In the rows, zero is written as 128.
Each run below is a few steps of one of 6 hidden systems, one row a step.
q_130, trace 1:
[[138  86 168 161 118 168 192 122  91 150 185 126 147 125 189 150 158  91
  120 131]
 [140 131  90  64 135 171  81 121 149 133  70 173  76 118 134  97 143 173
  119 127]
 [161 186 186 162 139  88 154  90 168 113 117 102 165 157 119 153 123 105
  131 167]
 [127 110  92 122 118 118  86 171  61 181 149  81 124 133  94  99 129 131
   84  98]
 [ 90 116 126  86 136 126 181 105 146 111 154 166 179 111 116 131 135 152
  208 132]
 [171  85 124 181 120 179  98 116 179 108 132 112 116 103 155 115  98 112
   88  85]
 [ 86 186 130  96 154 122 109 175 110  80  72 147 108 138 101 163 137  87
  137 147]
 [125 106 164 142  65 124 173 104 109 190 163  88 110 135 152 140 153  97
  117 161]
 [ 98 127  74  90 133  97  75 101 144 140 118 159 109 112 124  97 130 209
  119 125]
 [164 157 169 190 159  92 172 123 151  86 147 111 173 118 138 161 101 144
  149 109]]
q_120, trace 2, 10 rows:
[[136 132 135 114 108 106 164 141 132 136 111 124 191 145  80 113  91 169
  165 116]
 [130  77  92 141 145 149 102 122 155 107 169 111 150 132 106  98  98  87
  144 100]
 [ 94 142 138 106 141 177 112 137 135  98 103 162 148  90 119 149 158  78
  121 124]
 [126 141 149 103  74 160 147 136 148 140 106  79  79 128 145 153 136 106
  114 135]
 [100 144 117 136 102  59  89 111 125 152 111 125  81 118 105 126 129 142
  119 156]
 [ 89 128 129 153 131  83 143 118 120 121 174 117 167 134 164 149 122 172
  104 123]
 [154  98 115 156 151 138 141 153 114 109 139 154 125  83 142 125 110 167
  150  79]
 [141 113 139 137 142 160 147 149 139  87  90 177 128 170 146 129 101 101
  152 146]
 [158 125 128 121 150 157 115 119 106 150 138 120  85 151 148 121 165  73
  113 157]
 [128 171 144  80 122 114 131 104 109 175 105 134 135 128 112 126 175 157
  117 161]]
q_120, trace 3, 10 rows:
[[ 69 120 131 137 111 121 120 136 132 107 130 135 175 161 136 142 111 107
   99 139]
 [130 117 115 126 140 144 131 128 123 125 164 110  83  75 148 141 149 125
  140  99]
 [115 135 152 134  98 125 137 133 139 120  69 174 130 128 135 137 115 148
  126 148]
 [143 125 115 143 145 113 123 129 129 120 160  88  89 166 159 131 118 119
  118 134]
 [123 132 136 138 144 103 128 124  84 148 122 179 143  98 114 125 154 139
  134 141]
 [144 115 125 106 126 156 160 128 143 127 140 110 148 165 160 124 116 162
  127 117]
 [171 132 123 146 158 123 100 119 138 125 113 143 114 103  93 105 125 113
  146 125]
 [104 138 141 111 124 142 140 146 114 125 122 122 172 170 127 139 128  99
  110 142]
 [138 117 113 106 122 138 125 112 128 155 155 100  95  92 114 117 151 121
  148 116]
 [104 145 138 120 105 120 117 115 156 121  89 150 161 125 113 131 119 149
  112 138]]
q_714, trace 4:
[[136 131 158 152 134 123 127  90 114 157 140 145 144 117 120 127 165  79
  120 164]
 [124 145 108  73 124 147 123 142 119 147 123 100 140 148 128 120 137 173
  100 110]
 [149 133 137 144 132  97 144  99 154 128 143 117 134 103  88 120 119 120
  181 133]
 [112 106 115 146 116 142  98 156 122 121 119 121 165 144 121 117 101 117
   83 105]
 [107 129 119 106 146 140 146 140 128  99 150 124  99 104 132 151 142 101
  171 121]
 [124 107 147 140  80 150 123 109 143 153  96 153 125 108 138 121 133 128
  100 138]
 [124 166 112 106 148 102 110 130 147 104 119 104  87 150 139 142 124 149
  124 136]
 [124 128 151 172 119  84 141 117  99 153 142 137 145 106 121 136 136 127
  125 140]
 [120 108  99 108 137 135 136 154 115 116 133 135 141 156 146 120 106 175
  127 109]
 [161 117 140 153 157 139 143 106 143 112 137 154 126 109 129 125 131 102
  166 135]]
q_172, trace 5, 10 rows:
[[102  70 101 172 150  91 142 149 119  85 160 164 149 166 116 114  72  97
  193 136]
 [108  83 122 136 160 207 109 123 120 103 143 192 135 121 188 130 159  72
   97 131]
 [160 184 155  76 129 177 139 128 150 119  63 134  55 118 161 156 168 132
  121 148]
 [160 157 159 136  73  71 137 107 119 199 108  75  96 165 104 119 130 136
  110 175]
 [ 92 134  92 112 155  58 113 118  82 159 192 101 188 140  95 109 137 174
  124 122]
 [153  96 118 144 170 160 154 123 151  94 165 153 210  83 124 115 106 163
  164  66]
 [154 103 121 150 132 193 104 182 160  65  65 155 113 145 125 122  74  83
  126 101]
 [ 94 142 154 119 110 143 127 139 119 120 107 123  68 156 130 162 158  11
  133 187]
 [ 87 141 134  73  76 130 126  83 111 205 146 105 101  92 144 136 203 147
   89 157]
 [145 170 118 115 125  61 127  83 172 142 132 100 136  94 119 122 118 249
  134 107]]
q_768, trace 6:
[[162 110 126 147 157 151 121  78 188 105 158 123 166 138 147 110 114 124
  122 117]
 [156 173 136 134 166 137  99 165 108 109  92 124 141 113  82 133 134  90
  114 112]
 [103 128 144  93  81 135 173 148 110 152 131  89 134 164 112 143 129  95
  150 148]
 [ 97  88  93 104 103 143  90  83 159 153 145 137 116  96 122  99 141 133
  122 126]
 [122 172 148 147 136 110 120 116 173  87 108 122 153  90 134 159 118 164
  107 105]
 [148 120 136 172 111 108 138 183  88 131 123  95  87 128 119 140  98 110
  130 109]
 [ 63  91 111 106 112 125 137 141 100 125 127 181 120 155 147 130 129 119
  148 160]
 [145 120 129 124 149 169 131  81 163 122 155 137 117 113 191 133 156 144
  106 127]
 [186 183 143 137 158 108 109 138 121 130  76 136 110 120 107 125 132 157
  117 129]
 [124 129 137 138 117  76 159 141  93 151 153  95 143 186 113 130 114 113
  146 158]]
q_396, trace 7, 10 rows:
[[160 132 138 163 167 129 130  90 187  85 150 132 155  79 107 129 117 110
  168 107]
 [126 125 131 148 111 166  94 190 106 116  80 125 141 138 120 131 105  99
   64 100]
 [ 92 124 125  85 121 134 160 138 112 125 146 115  80 147 129 149 152  66
  181 163]
 [115 106 129 125  89 130 109  62 149 178 132 154 124  92 151 109 159 164
   91 146]
 [136 187 119 123 155  81 116 136 164  84 124  80 114 131 129 151 103 184
  125 106]
 [151 104 157 209 117  91 153 162  77 141 129 141 145 120 104 129 102  98
  145 128]
 [ 82  80  83  83 143 165 132 160  98 112 144 172 140 169 159 113 122 142
  140 125]
 [170 141 150 123 165 176 137  70 177 113 136 148 112  85 157 135 170 105
  142 135]
 [159 177 147 124 105 133  96 148 128 150  57 101 115 153 116 129 124 143
   60 133]
 [110 142 130 115 124  61 161 133  96 151 166  82 126 167  89 133 128 105
  179 163]]
q_714, trace 8 (10 x 20):
[[120 142 123 121 109 116 104 170  88 149  91 120 140 137  89 120 119 132
   99 119]
 [ 91 111 118 114 124 112 161 114 143 113 178 106 133 139 136 141 122 117
  172 135]
 [141  93 114 152 120 152  93 115 131 142 119 161 129  81 127 102 129 140
  104 102]
 [120 172 142 111 144 138 140 150 155  74  96 120 122 140 137 165 116 126
  135 125]
 [138 108 146 163  96 109 137 129  93 170 137 118  91 127 132 129 137  93
  122 152]
 [ 80 132  98  82 138 115 112 120 125 126 126 156 140 151 141 122 136 173
  120 140]
 [176 134 147 161 147 121 149  94 153 126 155 112 135  93 141 131 131 147
  140 112]
 [140 135 129 137 130 133 115 181  98 121  78 146 146 150 100 118 101 126
  115 118]
 [105 112 128 116 137 134 161 120 127 116 174 112 123 159 148 143 137  81
  160 151]
 [135 106 116 112 118 160  97 103 123 167 118 157 126  92 123 100 157 140
  101 124]]
q_130, trace 9 (10 x 20):
[[ 98 150 120 115 111  90  98  61 169 150 182  48  90 164 142 138 155  85
   92 177]
 [ 89 159 121 132 115  63  99 117  99 164 131 135 149  30  91 134 156 204
  105  99]
 [135 108 129 145 105 111 196 168 153  86 139  90 155 148 138 145  51 192
  177  81]
 [134  54  96 190 156 133  99 167  97  99 134 183  82 129 124 102  92  62
  163 128]
 [ 80 137 153 102 151 185 147 128 112  98 122 187 135 156 213 170 178  98
   91 166]
 [204 171 150 103 116 146 124  85 146 179  96 102  41 105 148 123 177 150
  108 151]
 [130 181 142 126 114  47 106 115 126 161  79 124 183 178  68 108 107 178
  107 162]
 [141  99  96 144 164  89 150 135  93 144 233  59 175 144 108 108 112 138
  157  90]
 [117  67 103 123 147 193 127 152 118 105 125 206 178  62 110 104 120 135
  164  74]
 [143 131 155 119 132 214 148 130 205  54 102 119 112 155 172 160 110  59
  130 128]]
q_172, trace 10:
[[ 67 178 110 116 159  59  86  78 176  81 125 165  98  69 118 153 148 157
  155 148]
 [147 111 175 220  84 118 165 139 122 131 144 101 140 104 191 162 103 158
   70  95]
 [ 99 111  77 117 154  83 122 198  60 109 115 173  59 149 129 122 105 162
  177 131]
 [137  87 162 157 137 145 180  64 146 133 162 188 162 166 192 126 145 106
  145 184]
 [183 154  99  95 182 176  73 145 106 139 100 130  89 137 158 108 160 164
   62 107]
 [180 193 188 120 133  97 191 128 127 137  91 113 150 161  89 143 130 119
  179 166]
 [129  77  92 114 102 141 102 137  94 193 170  76 166 168  94  77 119 114
   94 114]
 [ 99 161 107  77 188 132 114 102 165  81 138 154 183  85  81 129 147 130
  177 111]
 [164 105 162 173  79 190 136 137 180 114 109  89 147 100 133 136  93  96
   91  81]
 [ 67 148 102 106 113  95  90 180 108 103  89 122  59 129  87 145 117  86
  147 141]]
q_396, trace 11:
[[144  94  68  86 197 173  88 102 147 111 131 208 169 133 145  73 130 192
  132 106]
 [203 199 182 138 185 186 138 121 177  74 102 100 164 127 128 159 141  74
  112 116]
 [153 131 137 103  77 150 114 183  60 205  79  87 109 162  65 104 138  73
  100 142]
 [ 43 120 103  46 101  95 147  72 152 153 179 114 158 150  96 119 151 126
  186 172]
 [137 113 116 165 117 126  91  67 189 132 169 102 162  26 124 115 124 178
   90  64]
 [110 167 132 158 125 110 115 219 139  45  65 109 112 116  97 170  62 119
  132  83]
 [ 93  48 138 178  91 137 158 157  75 138 156 150  86 157 156 136 121  24
  152 166]
 [ 67 113  86  58 141 158  97  86 125 140 139 194  83 113 201 124 192 179
  101 153]
 [202 204 181 151 143 104 158  71 199 110 111  94  99 106 172 165 139 187
  117 134]
 [180 143 131 186 123  52 110 193  55 167  84 112 128 181  77 103  79 152
  104 132]]
q_768, trace 12, 10 rows:
[[126  81  88 144 163 122 112 130  94 135 185 140 131 125 158 106 130 159
  116 101]
 [154 141 148 132 175 148 160 130 134  88 107 187 159 117 138 138 127 140
  165 126]
 [190 126 141 137 136 163 130 142 127 136 114 100 121 186 134 112 117  88
  109 139]
 [ 98 153 115  76 142 117 103 114 111 149 124 134 129 140  88 117 167  93
  139 166]
 [126 130 142 108  99 138 149  85 152 163 161  89 174 104 128 128 149 156
  111 113]
 [145 129 104 140 130 108  97 138 152 114 112 115 129  87  78 107  92 158
  145  85]
 [ 93 120 151 170 107 112 150 161 128  90 123 124 154 141 122 158  91  81
  135 129]
 [ 96  89 104 108 120 180 115 158 103 125 138 136  87 122 158 131 143  93
  113 117]
 [119 154 147  95 116 143 139  95 166 121  88 163  97 110 158 148 156 152
  130 157]
 [171 151 136 159 121  88 110 110 130 157 126  87  94 142 140 124 123 159
   86 136]]

Name the system that made each run.
trace 13 (2 x 20):
[[139 101 123 178 118  52 143 162  63 162 157 108  81 113  65 116 110  82
  197 140]
 [ 33  77 106  94 115 150 134 106 122 128 160 192 214 156 165 119 140 151
  109 142]]
 -> q_172
trace 14 (2 x 20):
[[217 152 133 118 142 164 123 107 209 102  89  90  59 158 129 114 104 106
  150 138]
 [100 175 150 149 113  67  76 126  86 168  94 123 138 155  76 130 152  71
   77 187]]
 -> q_768
trace 15, 2 rows:
[[117 121 171 113  99 186 162  95 194 102 101 148 163 137 130 145 130  67
  149 156]
 [143 152 111 104 117 160  57 127 150 144 105  70  83 123 115 119 144 103
   56 114]]
 -> q_768
trace 16 (2 x 20):
[[165 158 157 126 112 153 142 148 148 123  81 108 136 100  92 138 118 123
  134 104]
 [101 118 120 125  84 108 116 148 131 136 116  93 106 163 100 124  99  92
  130 145]]
 -> q_768
trace 17, 2 rows:
[[118 121 112 104 127 127 126 132 127 122  91 181  83 135 151 122 127 163
  147 149]
 [161 139 149 156 140 111 138  94 140 135 141 121 117 163 166 131 135 124
  110 162]]
 -> q_172
trace 18:
[[ 98 118  91 111 126 123 107 100 196  87 140 121 124 114 152 127 100 186
  127  99]
 [154 135 155 215 143  97 116 139 132  94 111 144 109  91 130 147 106 104
  121 119]]
 -> q_172
trace 19:
[[122 126 118 134 138 146 113 119 130 129 178  86 125  63 147 144 156 133
   96  81]
 [109 143 147 126  98 123 150 163 135 101  64 160 127 101 111 149 101 157
  153 118]]
 -> q_120
trace 20, 2 rows:
[[155 174 140  86 134 137 115 104 136 157  92 126 141 133 101 117 159 137
  115 148]
 [142 152 133 121 114 100 131 120 139 150 143  62 158 146  88 122 116 133
  122 121]]
 -> q_120
trace 21:
[[ 39 115 101 121 126 127 122 147 156  64 167 105 161 103 130 162 103 113
  134  88]
 [114  86 134 170 100 153 126 127 150 103 121 162  77  41 147 144 124 103
  148 104]]
 -> q_172
trace 22, 2 rows:
[[114 141 116  83 148 136 142 150 126  97 107 146  79 168 145 140 130 117
  164 155]
 [157 120 154 152 122 127 131  72 130 173 141 140 130 128 152 117 163 119
  100 163]]
 -> q_396
trace 23:
[[108 142 134 138 128 113 103 104 190  90  93 151 209 142  93 120  89 140
  117 127]
 [131 121 118 150 149 154 121 171 117  97 172  63 124 114 124 148 119  65
  116  80]]
 -> q_120
trace 24, 2 rows:
[[ 74 164 146 114 122 123 148 155 137  82 109 125 165 145 144 173 117 137
  114 125]
 [153  92 122 145 109 150 134 131 116 151 149 105  60  98 144 121 137 102
  138 116]]
 -> q_768
trace 25, 2 rows:
[[108 161 102  96 139 108  60 110 134 146 106 126 156 152 103 105 139 156
   71 139]
 [136 156 142 138 145  91 165 121 132 120 183  64 156  95 108 154 130 139
  159  98]]
 -> q_714
trace 26:
[[113  78 111 132 103 115 128 142 101 149 123 145  79 206 125 102 108  64
  159 187]
 [101 133 111  93 163 132  98  57 123 161 173 158 130 117 165 118 201 139
   96 161]]
 -> q_120
trace 27, 2 rows:
[[128 124 130 178 129  69 134  82 192  92 152 126  99  92 138 138  99 149
  171 131]
 [106 105 131 198 126 109 103 173  80 116 116 159 133 127 164 141 106 135
   66 113]]
 -> q_172
trace 28:
[[125  94  99  67 153 193 126 153 127 109 106 173 142 161  83  93 123  67
  191 137]
 [122 123 156 127 122 190 113  56 183 131 153 118 154 119 152 136 172  46
   87 154]]
 -> q_130
trace 29 (2 x 20):
[[149  97 112 138 144 186  95 135 140 113 116 150 133 124 143 109 121 109
   97 104]
 [124 175 149  94 147 149 134 132 140 105 101 124 120 134 119 154 155  87
  138 149]]
 -> q_130
trace 30:
[[165 153 161 158 107 178 112 129 154 134 142  29 134 121 148 152 137  81
   37  92]
 [ 78 162 104  71 100  87 106 174  89 144  74 135  69  89  55 132 137 137
  173 133]]
 -> q_768
trace 31, 2 rows:
[[187 148 119 111 131 124  95  92 137 179 108 110 102 143 125  92 147 168
   92 141]
 [147 183 143 132 160  75 137 135 113 127 131  95 188 156  85 133 119 149
  132 129]]
 -> q_172
trace 32 (2 x 20):
[[ 96 117 108 149 104  79  74 106 131 153 143 113 124  64  52 109 131  93
  139 123]
 [ 36 116 124 131  86 122 136 152 150  84 143 111 161 110 149 170  99 142
  107  95]]
 -> q_396
trace 33 (2 x 20):
[[114 120 133 113  78 122 140 133 162 128  99 117 138 114  74 123  96 121
  171 123]
 [ 98 100 104 155 113 122  88 124 157 105 149 100 112 135 136 127 102  90
  103 120]]
 -> q_714
trace 34, 2 rows:
[[157  97 132 122 149 142 182 127 106 138 154 153 173 174 137 108 122 131
  171 142]
 [179 109 110 107 168 187 106 109 137 138 127 145 151 145 114  85 139 104
  126 125]]
 -> q_714
trace 35:
[[124  73  94  98  98 151 137 144 135 145 141 109 147 151  90  89  92 124
  166 109]
 [ 92 103 114 139 153 144 104  92 169  86 155 160 151 101 130 130 133  81
  142 128]]
 -> q_130
trace 36 (2 x 20):
[[106 141 125 116 104  48 167 127 126 137 158  67 106 238 142 139  96 139
  150 184]
 [103  65  92 155 155 117  87  86  80 174 200 182 151  64 124  89 172 122
  120 123]]
 -> q_768
trace 37, 2 rows:
[[150 145 125  91 119 144 105 116 133 162 109 100  97 141  97 108 148 102
  124 148]
 [ 94 156 128 108 112  91 111  96 146 144 141  96 160 125  92 130 139 127
  117 141]]
 -> q_714
